B = -1,48,-66,-13,-72,-9,70,83,-5,14,14,26,-30,86
B[-14] = -1
B[11] = 26
B[-11] = -13
B[-2] = -30
B[5] = -9

x =
[[5 5 5 5 5 5 5 5 5 5]
 [5 5 5 5 6 5 5 5 6 5]
 [6 5 5 6 6 5 5 5 5 6]
 [5 5 6 5 5 5 5 6 6 5]
 [5 5 5 5 6 5 5 6 6 5]
 [6 6 5 6 5 6 6 5 5 6]
 [5 5 5 5 5 5 6 5 5 5]
 [5 5 5 6 6 5 5 5 6 5]
 [5 5 5 6 6 5 5 5 6 6]
 [5 5 5 5 6 6 5 6 5 6]
 [5 5 6 6 6 6 6 3 6 5]
 [5 5 6 5 6 6 6 3 6 5]
 [5 5 5 5 6 5 5 5 5 5]
 [1 4 4 7 4 5 4 6 4 5]
 [6 5 5 5 5 5 5 6 6 5]]
x[0,0]	5
x[:, 9]	[5, 5, 6, 5, 5, 6, 5, 5, 6, 6, 5, 5, 5, 5, 5]
x[4,6]	5
x[12,4]	6
x[13]	[1, 4, 4, 7, 4, 5, 4, 6, 4, 5]
x[0,3]	5
x[12,3]	5
x[3]	[5, 5, 6, 5, 5, 5, 5, 6, 6, 5]
x[0,9]	5
x[11,1]	5
x[7,0]	5
x[10]	[5, 5, 6, 6, 6, 6, 6, 3, 6, 5]
x[9,5]	6
x[5,5]	6
x[3,5]	5
x[11,8]	6
x[3,0]	5
x[6,2]	5
x[2,6]	5
x[9,8]	5
x[12,8]	5
x[10,9]	5
x[6,1]	5
x[1,2]	5
x[:, 5]	[5, 5, 5, 5, 5, 6, 5, 5, 5, 6, 6, 6, 5, 5, 5]
x[14,6]	5
x[3,1]	5
x[6]	[5, 5, 5, 5, 5, 5, 6, 5, 5, 5]
x[7,9]	5
x[9]	[5, 5, 5, 5, 6, 6, 5, 6, 5, 6]
x[:, 2]	[5, 5, 5, 6, 5, 5, 5, 5, 5, 5, 6, 6, 5, 4, 5]
x[14,5]	5
x[5,1]	6
x[10,4]	6
x[8,5]	5
x[4,9]	5
x[6,7]	5

A =
[[-29  26 -33  -5 -10]
 [-27 -28  -3  12  -4]
 [ -9  14   8 -24  19]
 [ -3   9 -72  -3  24]
 [ 21 -23  54  -4 -22]
 [ 92  12 -41   5  30]
 [-20   0 -13  23 -32]
 [ 46  19  28  -9   1]
 [-44 -41 -39   7 -10]
 [-53 -22  22 -25  -8]
 [  2  -7 -58  22  -9]
 [-32 -22  28  10  42]
 [-38 -19 -48  10 -25]]
A[0][0] = -29
A[3][2] = -72
A[8][2] = -39
A[5][4] = 30
A[10][1] = -7
A[7][2] = 28
A[8][0] = -44
A[4][2] = 54
A[12][3] = 10
A[:, 3] = [-5, 12, -24, -3, -4, 5, 23, -9, 7, -25, 22, 10, 10]
A[:, 0] = [-29, -27, -9, -3, 21, 92, -20, 46, -44, -53, 2, -32, -38]
A[9][4] = -8
A[1][2] = -3
A[6] = [-20, 0, -13, 23, -32]
A[9][3] = -25
A[11][0] = -32
A[3] = [-3, 9, -72, -3, 24]
A[7][3] = -9
A[5][0] = 92
A[11] = [-32, -22, 28, 10, 42]
A[8][1] = -41
A[6][1] = 0
A[4][0] = 21
A[4][1] = -23
A[6][4] = -32
A[5][2] = -41
A[6][0] = -20
A[:, 1] = [26, -28, 14, 9, -23, 12, 0, 19, -41, -22, -7, -22, -19]
A[1][1] = -28
A[0] = [-29, 26, -33, -5, -10]
A[4][4] = -22

arr = [ -6  14 -36   9  -1   6  -3  -3 -15  -2  -3 -95  -5   4]
arr[0] = -6
arr[5] = 6
arr[1] = 14
arr[2] = -36
arr[12] = -5

data =
-2.2,-17.0,-12.8,-10.1,-2.9,-3.6,-1.1,-1.0,4.6,-6.9,-1.2,8.8
-6.0,19.6,-1.3,6.0,-1.7,-2.1,-2.2,-1.7,-4.9,-1.5,-2.4,-22.7
data[0][0]	-2.2
data[1][3]	6.0
data[0][11]	8.8
data[0][5]	-3.6
data[:, 6]	[-1.1, -2.2]
data[1][7]	-1.7
data[0][4]	-2.9
data[0][10]	-1.2
data[1][8]	-4.9
data[:, 3]	[-10.1, 6.0]
data[1]	[-6.0, 19.6, -1.3, 6.0, -1.7, -2.1, -2.2, -1.7, -4.9, -1.5, -2.4, -22.7]
data[1][9]	-1.5
data[0][7]	-1.0

W = [ 41 107   0 -82  16  24  85]
W[0]	41
W[5]	24
W[1]	107
W[3]	-82

grid = [-20  79  97  33 -61  10 -58  68]
grid[0] = -20
grid[5] = 10
grid[7] = 68
grid[3] = 33

m =
607,578,662,496,508,579,468,511,560,553
595,616,630,458,497,558,520,601,510,619
524,553,506,574,552,557,454,593,520,560
581,541,481,525,617,515,555,489,499,582
560,582,557,502,509,579,538,498,580,538
570,596,628,514,475,557,514,481,598,528
280,298,511,574,354,558,498,678,474,526
644,597,615,493,675,514,823,428,539,558
638,684,436,478,604,468,219,529,577,541
313,254,512,555,430,597,551,707,516,523
476,513,454,597,604,546,544,483,563,461
584,575,629,474,519,517,585,512,586,538
557,559,515,495,552,495,471,684,432,608
Rows and columns are counted from 0.
(0, 0) -> 607
(10, 0) -> 476
(9, 9) -> 523
(10, 8) -> 563
(12, 7) -> 684
(2, 2) -> 506
(1, 2) -> 630
(6, 7) -> 678
(11, 5) -> 517
(5, 3) -> 514
(9, 2) -> 512
(4, 5) -> 579
(10, 3) -> 597
(12, 4) -> 552
(6, 8) -> 474
(8, 2) -> 436
(5, 2) -> 628
(12, 9) -> 608
(12, 1) -> 559
(3, 9) -> 582
(1, 5) -> 558
(3, 2) -> 481
(1, 0) -> 595
(10, 7) -> 483
(1, 4) -> 497
(7, 3) -> 493
(7, 2) -> 615
(5, 4) -> 475
(5, 8) -> 598
(2, 7) -> 593
(6, 1) -> 298
(7, 0) -> 644
(10, 5) -> 546
(10, 1) -> 513
(1, 1) -> 616
(8, 1) -> 684
(11, 6) -> 585
(9, 8) -> 516

a = [102 -19  21  23  -2 -47]
a[0]	102
a[3]	23

M =
-8	10	18	21
-12	-31	8	-36
55	61	43	103
3	41	18	22
Rows and columns are counted from 0.
(0, 0)	-8
(2, 1)	61
(3, 1)	41
(3, 0)	3
